One vector is turned by the same rotation once a tick. Each row is the vector after some number of ticks, and that number follows the row.
The counts run from 0 to 1070.
[  3 -23  42   7  -5  -4 -44  13   4  -4   6  -6 -23  -5  -3  -3  -7   6
 -20  16  -1 -19  33  17  18  21 -44  41  -3 -35  13  19  -5   3 -20  -7
 -19 -32  -1 -12  30 -13  25  10  -4  -2  24   1 -18  31  -1   5 -24 -14
  -8   7   2  -5  32 -12 -26   5  -5   9  27   5  -2] -> 180
[ 27   6 -31  -3  14 -15   6   7   3  26   0 -32  22   8 -18  11 -25  11
 -25  -5 -13  17 -10  -3  -8 -14  -6 -35  23  16 -29 -18   4 -10   4   6
  11  -3 -13 -36 -26  17 -12  13 -12  -7 -38  25  -5 -23   9  -3 -29  -7
  12  -3  26  13 -19 -31   5 -31  -5 -15  11  20  15] -> 1065
[ 13 -10  60  20  24  -7 -32  23  -3  15  -6 -21 -13 -18  20  -4  -3  20
  14  12  15  -5  11  10  12  31  -7  21  10 -12   3  29 -16 -11 -16 -11
  -1 -10  16 -36  35  -1  10  29 -18  22  23  17  18   0  10 -27  10 -11
  20 -18   9  24  12  -2 -16  20  -2   2 -15  10  18] -> 1006
[-13  -3 -10   8 -27   6   7  -4  11 -13   4  25  -4 -26  -9  -1   6 -34
 -25   1 -14 -22  24  -4   3   0 -11  18 -13   2  10 -27  22   3  -4  27
 -19 -27   2  36  20 -33  23 -24  21 -18  13 -18 -19  38  -9  32  -5  14
 -46  21  -2 -28  15  -1  -3   4   1  -6  41 -22  -4] -> 178
[-30  -2 -28 -44 -10 -18  -2   6   0   3  15 -27   5  19 -12  25   8   3
 -37  -2 -15  -9  -8  11 -23 -17  -5 -11   5  -6  -9   0  17  -4  13   9
 -14   0 -28 -45   5  19   9  -1   7 -20 -35   0   0 -20 -18 -10 -35 -15
   7  24  -3  -6  35  15   5 -33 -32  -6   2  -1  20] -> 574
[ 38   2  28  12  28   2   3  27 -12   4  14 -23  -9   9  27 -20 -13  22
   9  -8   7   9   3  19   8  12   9   0  24  -2   0  20 -31 -12   7 -34
 -22  -1   6 -13  10  32 -18  19 -29  13   0  43  -5  -6  15   1 -12 -16
  48  -1 -11  23 -20 -11 -13 -26  16 -15 -12  26  -6] -> 941
[  2 -10  41  16   1 -28 -17   4  -8   2   6 -12 -10 -40  10   0  -8  14
  -8   9   9 -41  24  19  -8  26 -21  30  -2  -8   3   3   2  -7  -6 -13
  -2  -2 -13 -50  59  17 -23   4  -3  14   1  -1  14  14  -9 -27 -12  -7
  31  -9  16   3  12   2 -14 -21   5 -20 -11  12  10] -> 699
[ 23   6 -36  -7  28  21  18  20  24  28 -10   1  10  18 -23   4   4 -18
 -27  -6  -6  30  -5 -14   1 -10  16 -35  24  16  -7 -25  21  -5  -6  13
  -9  -8   8  28 -26 -25  31 -12  -1 -19  -2  23 -12 -23   5  39   4  18
 -48  10   7   1 -22  -9  10  -1  -3  14  36  -4   6] -> 308
[  3  20 -12   4 -20  13   5 -18 -26  -1  18 -26  -4   5  28  -9 -10  26
   6   0 -16  35 -11  12  17   9   7 -18  -4 -23 -11  30 -35  -4   2  12
   6   1  20 -45  -6 -18  13  49 -39  14  -3   4  13 -12  -6   8 -19 -32
   2   1  -5   3 -11 -36 -10   8   6 -31  31  -5   0] -> 225
[-20 -12  -1  22 -27   4  -2 -13  15 -25  20  17 -13 -16  -2 -22  -8   0
   1  11  25 -36  13   6  13   7  -6  42 -45  -3  -8  15 -26  10   7 -25
  -8 -14  -4  22  35  -3 -32 -22  17  14  -6 -27   0  15 -25 -14 -29  16
  11  16  12 -16  20  -7 -32  -9  25  -8 -12 -15   4] -> 208
[ 38   1 -22 -23  15  -7   4   9  -8  28 -23 -24  21   3 -10   4   1  -9
  -6 -19 -22  15 -14 -20 -22 -23  -7 -24  35  18 -28 -28 -16   4  -2  29
 -18 -15  -5 -26 -52  18   2  25 -10  -9 -15  22   4 -23  22  19 -16 -15
 -10 -18  -5  11 -28 -19  12  -5 -19  -9  11   9  12] -> 321
[  4  -3 -25 -36   1 -17  -5   1   7  32 -17 -46  19   4 -23  24 -16   9
 -29 -11   3   2 -13  -1 -25 -18  11 -25  25  -8 -24 -16   1  -7 -13  17
 -10  -6  -8 -57 -26   1  10  22 -15 -11 -21  18  13 -29 -14  -5 -27  -3
  -4  -5   8  11   7 -19   7 -12 -33 -14   8  14  26] -> 933
[  9  12  28  18  -4  -5 -24   8 -15  -7  23  -7 -25  -9  21   0  -1  22
  11  11 -15  16  28  18  27  38 -35  18   0  -4 -10  33 -38   2  -4  -5
   2  -8   8 -39  21  -1  -5  38 -16  27  10  -4   7   5  14  -9 -27 -35
  23  -4   3   4  -7 -17 -13   5  23 -29  16   2  -4] -> 502
[ 12  26 -25  27  20  28  44   4   2 -17  27  15   1  16  22 -23  28 -17
  32 -10  -4  26 -23  -3  12 -19   8 -14  -3  30 -22  20 -10   3  36 -14
  -3   7   5  35  -3  18 -18 -13  14  25 -15  10  -1 -27  12  22   1  -7
  12   3 -22   4 -28  21   8  -8  10   1 -23 -18 -18] -> 863
[-18  -5 -24   7  -3 -11  12   2  11 -11  20  22   0 -19 -11   8  36 -24
 -21   6 -17 -26  11  -5  -1 -10 -25  -1 -10  12  -2 -18  52  -8  18  32
  11  -1 -31   4  34 -10  17 -33  34 -13 -27 -19  -4   0   2  -2   0   5
 -35  10   8 -20  17  19  19  -8 -14  16   3 -30   2] -> 828
[-10 -18 -18   3 -22  -5  18   2  31   8 -12  20  -7 -31 -22   5   8 -18
 -22  -7  17 -48   2  -2 -18  -5   4  22 -12  -2  20 -39   6   0 -20   4
 -31  -6  -1  23  17 -17  -7 -36  29 -21   6 -21  14   4 -27   6 -17  32
 -30  19  17 -22  16  -4  -4   5   1  -4   5  -6   3] -> 32
[ 11 -35   9   1  -5 -11 -22   5  15  -6   7  15  -8 -12  -7 -15  28  -9
  -5  -3  -7 -45  15  10 -10  -7 -45  44  -8 -16   2 -18  -2   8  -1   7
 -28 -37 -33   9  18  13  -5 -17  31 -17  -2  -3  -8  15   8   1 -36  -4
 -29  14   5 -13  26  -4   0   1 -15  27   4   3  -6] -> 325
[ 22 -15  52   0  -3 -11 -22  24 -12   2   1 -12 -22 -11  16 -11  -5  21
   5  -3   2 -21  23  24  -6  29 -33  38  19 -19  11   4 -31  -6 -15 -20
 -24 -20 -13 -30  23  23 -17  24  -4   6  15  16   2  15   5  -8 -34 -18
  29   5  -7   8   9 -11 -13  -8  -7 -10  -2  29  -8] -> 407
[-10  -4 -37 -10 -25   8  13 -10  -4  -6  18 -13   4   6  11   0  17  33
  26   3  -5   8 -14   8   5 -12  -4  -9 -25  -7 -30  21 -39  -1  13  15
  13   7 -11 -48 -16   6 -19  38  -1  17 -35 -20  34 -40 -11 -17 -35 -18
   5  -7   7  -7  16 -15   2   3 -13  -7 -13  -9   5] -> 691
[ 43  27   9  30  34  16  -5  17  -8   0  15  -6   2  10  21 -23 -11   8
  16   5 -14  40   4   9  23   9 -13 -11  18  20 -27  29 -25  -6   6 -18
   6 -12  14  -1  -3   5  -8  30 -25  25   3  26 -13  -2  39  12 -10 -24
  18 -10  -6  13 -48 -21 -11   5  25 -17   8   6 -13] -> 51
[ -6  39 -29  24  23  17  31  21  24  -4  19  13  -5  16   9   6  21  -5
   3   5  -6  37  -7  -4  18  20  13 -40  -2  36 -15  13  24 -13  11  -7
  17  23  13  10   9 -17  17 -11  13  22   6  -4  15 -50   6   8  23  -4
  -6  -6   9   7 -32  23  17   2  10   7  -5 -24   3] -> 425
[ 17 -27  57  19  17  -3 -23  12 -10  20  -4 -20  -6 -29  11 -21 -23  12
 -11   7  24 -23   7  14   0   6   4  13   4 -33  23   9  -3 -15 -19 -10
 -14  -8   8 -28  41  -6   9  12 -34  -9   2  31 -14  31  -7 -10   5   3
   5  -3   3  18  10 -27 -20  -2  -7  -4  -5  21  19] -> 393
[ -2  -7   9  36   7  32  -6   2  17 -12  13  19 -10  11   9 -36  17 -18
  32  10  18  -7   7  -8  29   4   6  35 -30  -9 -14  28 -36  19   0 -16
 -23 -11  25  55   8 -30   4  -7  17  15  25 -15  -2  12   5  13   0   6
 -20   7 -10 -13  20  -2 -29  26   8  20   2 -24 -10] -> 594
[ 22  37 -19   4  22   6  11  15   7  10  11 -19  -4  20   7  13 -24  19
 -11   2  -8  41   8  18  11  25   3 -36  29  24 -20  10  -5  -9   9 -23
  20  13   7 -28  -4  10  -6  14 -24  14 -11  17  -1 -34   6   2 -18 -19
  29  -8   9  18 -40  -7  -6 -21  19 -35  20  13  -1] -> 664
[ 13  17  -1 -29  13 -23   5   1 -12  13 -30 -29  14 -26  -9  19 -14 -37
 -23 -12 -19 -16   8 -17 -27  -6  -7 -13  51  25 -12 -47  11   6  -2  15
 -24 -19   4   3  -6  16   7  -9   5  -3   7   7   2  17  -2  20   7  -6
  13   1  -8   8 -25  22   4 -12  -4 -40  13   6  20] -> 44
[ -1 -41  23  -8  -5  -7 -27  23  -1  11  -5 -12 -13 -18  -4  -3  32   6
 -13  -5  -9 -35   4  11 -13  -3 -33  27   6 -36  16 -18  13  -6  -7  24
 -25 -31 -22 -31  13   0  35  10   4 -20  -4  11 -13  16  10  -5 -20 -13
 -37   8 -12   1  39 -13  11   8 -39  29  12   2   3] -> 231
[ -9 -41  34  10   1  -2 -34  25  20   8   1  -6 -20 -18  -3  -6   9   5
 -22  16  18 -46  22  13   5  10 -13  34 -21 -34  11  11  14  -6 -16  -3
  -3 -11 -13 -15  43 -25  18  -9  15 -17   7   3  -7  17  -4 -25 -13  13
 -24  -1  10  -5  51  -5 -16   8 -17  31  -9  -4  18] -> 924
[ 24   1  38  39  22  12   7   7  -8  16  -4 -11   3 -23  29 -26 -19   4
  20   3  38   3  -4   4   6  -1  47  -9  -1  -6   2  16 -21  -8 -12 -16
  -1  20  32  -2  27 -12 -13  11 -34  20   3  33  12   5  -4  -8  34  12
  26 -18   2  26 -21 -10 -14   8  18 -10 -23   7  18] -> 927
[ 18 -24  17  12 -13  19 -10  10  -1   1  26 -12 -23  23  19 -25  -1  40
  13   0  19   5   0  27  17   8 -10  27 -21 -35  -2  36 -49 -14 -12 -18
 -22  -7   1 -23   5   5  -6  28 -26   9  -2  21  -2  -1  -5  -5 -40 -16
   2  10  -3   3  19 -42 -20   6   5  -1  11  19 -10] -> 808
[-34  -4  -1 -37 -16 -13 -18 -13 -10  -5   0 -24   0 -17  -2  22  30 -13
 -23   8 -27 -21   9  -3  -3   2 -23   7   8 -26   4 -14  16  -4   7  42
  -1  -9  -3 -36  17 -18  48   7  14  -1   1 -15   4  15  -9  -3  -5 -26
 -26  10 -14 -16  29  27   9   1 -27   1  13 -27  14] -> 1041
[ 19 -35  55   7   7  -8 -23   6 -25  12  -7 -23  -7 -27  24 -22  -8   6
  -1  -2  14 -24   2   8  -5   0   1  27  16 -36  27   0 -15  -4 -13  12
 -27 -21  14 -23  27   0   7  21 -28  -9   3  33 -15  39   4   8   2  -9
  -2   2 -13  17  12 -13  -7   5 -16  -3  -4  14   9] -> 765
[ 27  10 -42   0  -1   3  31  -8  -8  15   7 -22  16   7   9  -8 -28  11
   0 -15  -4  20 -26  -3  -8 -15  15 -40  12  19 -24  -7 -19  -9  15   1
   7   6  -1 -24 -22  13 -26  20 -30   3 -37  23   3 -24   0  13 -15  -8
   8   1   6  12 -36 -36   7 -25  10 -37  14   7  -2] -> 80
[ -1   1  -7   3  -7   4 -19   4  12 -13  30   6 -18  18   1  -5  15  24
  22  13  -7   8   9  19  27  17 -38  36 -24  -2 -35  38 -46   4  10 -19
  -1 -11  -3 -18   1  10 -21  22  14  24  -2  -8  13 -24   9 -22 -63 -26
  19   2   8  -5  23  -4 -17   1   5   2  -1 -11  -4] -> 822
